Each named turn below is shown by a few rows before and after it. Which turns, in which order, take the first row of each later pair to the second? The first pair is answered.
J_275:
[ 55  33  17 -12 -31  14  45  66] -> [ 66  32  31   5 -55 -51   1  17]
[ 47   2  16   6  -9  -6 -37 -28] -> [  5 -20  21  15  15 -17 -25 -50]
[ 16  12 -14  18  14  -2 -53  -6] -> [ -7  -2 -12  21  26  -8 -44 -17]
[ 13   1 -11   0  18   4 -30   3] -> [  5  -7 -10   4  22  -2 -26  -4]
J_346:
[ 11 -21  17 -15   6  -5  42  20] -> [-20 -10 -11 -14  -8   2  28  40]
[-15 -12  15  11   8 -32  24 -14] -> [-38   4 -18  11  -6 -24   6   6]
[-33 -26  12  -3  -3 -54  47 -19] -> [-63   7 -40  -2 -27 -30  -7  17]
J_51:
[-15   2 -25   9  -4  18 -17   5] -> [-17 -10 -16   6   6  27   2   5]
[ -6 -23  14   4  37  46  -3  -6] -> [ 24 -12  14 -18  12  43  26  21]
[-11  27 -23  14  -2  -5 -26  -4] -> [-32   3 -15  14  27   6  -4 -10]
[ 34  21  -4   1  -8   9 -29   9] -> [  3   9  -3  12  18  19 -39 -10]
J_82:
[ 16  -8  15  28  11  -3 -25 -16] -> [ 26 -11  22  16  17   9  -1  -3]
[-7  7 -3 10 10 31 19 15] -> [-12  19 -14  24 -14   5 -23   1]
[-23 -29 -16  -9  37   1  62  10] -> [ -6  -3 -35  17 -20 -61 -24 -10]
Pairs:
(2 to 3 turns a pair)
[ 29  13   2  -2 -25 -13  -5   7] -> [28 -4 19 -5  7 20 17  6] -> J_51 then J_82
[-54   1 -27  19 -13 -29  -8 -11] -> [-53   3 -31  19  12  29 -20  -1] -> J_346 then J_275 then J_275
[-18  -9  21 -15  11 -25  49  14] -> [ 45  10  32  -5   9  15 -27   8] -> J_346 then J_346 then J_346
[-40  -1 -53  13 -12 -68  21   1] -> [ 47 -24   5   2  60  48  32   6] -> J_346 then J_346 then J_82
[-40 -23  -7  11  12  17 -11   4] -> [  5  -3 -11 -12 -25   3  16  40] -> J_51 then J_51
[-33 -33  21  13  19  11   6 -38] -> [  9   3  -6 -22 -47  -2  33  26] -> J_346 then J_51 then J_51
[  0 -35  30   2   8 -48  15 -47] -> [ -3 -12   4  10 -23 -64 -27 -38] -> J_275 then J_82
[  3  38  12  10   1 -27 -82  14] -> [ 11 -14  67 -15  47 -28  36  -4] -> J_346 then J_275 then J_51
[-60   0   2  20   8 -23  10 -16] -> [-27  16 -12  -5 -17   8  40  43] -> J_275 then J_51
[ 31  11   3  23 -36 -11 -26   1] -> [  1 -21  29  27   9 -10   2 -34] -> J_346 then J_51 then J_51
[ 22   2  18  18  -9 -12  -2  -5] -> [23  3 18  7 -1 18 11  8] -> J_82 then J_275 then J_275
[ -9  -1  24  27   6 -31 -31 -45] -> [-56 -13  10   9  31   1  24 -17] -> J_346 then J_275
[-16  -6  -6 -30   8  17  56  38] -> [ 33  13  -2   4  -1  31 -58   6] -> J_346 then J_82 then J_346
[-46  16   3 -37 -12   8  86  40] -> [-49  49 -25  13 -24   9 -83  -5] -> J_82 then J_51 then J_346
[-13  18  20 -13  -4 -87  36  -5] -> [ 58  39  33   0  -4 -40 -49 -11] -> J_346 then J_346 then J_346
[ 68  13  11 -19 -15  18 -46  14] -> [ 29 -40  49 -23  25 -21  35 -27] -> J_346 then J_275 then J_275
[ 27 -40  27  10  10  -1  39 -18] -> [-26 -29 -13   2  -4   2  58  21] -> J_275 then J_346
[-12 -35   5   1  21 -27  19 -17] -> [ 12 -30   8 -16  20  -5  40   8] -> J_82 then J_82 then J_275
[-32   8  13  17   8 -25  25  11] -> [-30   4  17  23  13 -31   8  -6] -> J_82 then J_51 then J_51
[  8  37 -34 -11 -35   3 -50  11] -> [ 22  10  -8 -33   8  57  18  27] -> J_82 then J_346
[ 31 -17   3  -6 -17 -32 -15  -9] -> [ -1 -15 -16 -10 -24 -41  -3   6] -> J_346 then J_346
[  6 -28  21   9  46  35  22 -58] -> [ -9   0 -21 -17  14  62  57  15] -> J_346 then J_275
[-47   2 -10  26 -13 -20  32  -8] -> [  5  17   3  34 -30 -27 -23 -23] -> J_82 then J_51 then J_346
[ -4 -15  19 -19  12  24  25 -13] -> [ 14 -11  19 -10 -13 -23   6 -29] -> J_51 then J_275 then J_275
[ 54  15  -2   9 -52 -66  12   1] -> [-73  13 -56  19 -15 -18  -3  18] -> J_275 then J_275 then J_346
[ 20  20 -11  14 -35 -33 -87 -25] -> [-55 -32  15   5  18 -59  17 -52] -> J_346 then J_51 then J_346
[  3  24 -12   3  -1 -12 -16   4] -> [ -8  19 -12  -1  11  13  -9  12] -> J_51 then J_275 then J_275
[-25 -21 -20 -13   8 -21  31  39] -> [ -2  -7 -28  -9 -22 -45   2  39] -> J_51 then J_275
[-18  21 -20   8   0 -55   2   5] -> [-33  30 -37   8  10 -21 -16  22] -> J_51 then J_51 then J_346
[-64 -16 -19 -13 -26 -46  37  22] -> [-43  13 -40   6 -40 -19 -57  23] -> J_346 then J_275
[  8  21  -2 -14   5  17  -9  39] -> [ 13  -5  32 -10  34  11  -1  -1] -> J_82 then J_346 then J_346
[-25  21 -18  -4 -23  48 -28  27] -> [ 49   2  34  -1 -28   4 -23 -20] -> J_82 then J_275 then J_346
[ 35   1   8   8   9  45 -43  15] -> [ 11 -16  15 -17   6  13  55  34] -> J_346 then J_346 then J_275
[  3 -14  26  32  12 -46 -35 -55] -> [  4 -25  29 -13  20  -8  80   9] -> J_275 then J_51
[ 57  -8  16 -13  34  34   9  16] -> [ 59  12  -7 -17 -21 -23  12  29] -> J_346 then J_51
[-34  30 -40  -9 -26   8 -20  42] -> [ 62   0  43   6   5   0 -25 -27] -> J_346 then J_346 then J_51
[-19  34 -30 -14 -31 -24 -37  46] -> [ 25 -21  52  -5  27 -44   5 -33] -> J_346 then J_346 then J_275
[ 37  30 -29 -14 -48 -32  -2  45] -> [ -8 -20  11  25  17 -58 -28 -54] -> J_346 then J_275 then J_51
[  6 -32  31   6  36  -4  41 -28] -> [ 66   9   8 -12 -27  -5  26  23] -> J_275 then J_51
[-18  10 -23   1 -23 -47  -3   2] -> [ 35   7   5   7 -18 -30 -35 -14] -> J_346 then J_346
[ 34  34 -31  11  -9 -18   7   1] -> [ 38   8  -1  13  29   2  29 -22] -> J_51 then J_346 then J_82
[ -1   1  23  34  22  21 -47 -46] -> [49  1 37 -8  4 26 47  5] -> J_51 then J_51
[-50 -10 -27  -4  14  48 -35  24] -> [ 25   9 -20 -24 -24  46 -23  54] -> J_51 then J_275
[ 51  -2  -6  -9 -24 -38 -34 -34] -> [  4 -46  22  -9  39  -3  20 -54] -> J_51 then J_51
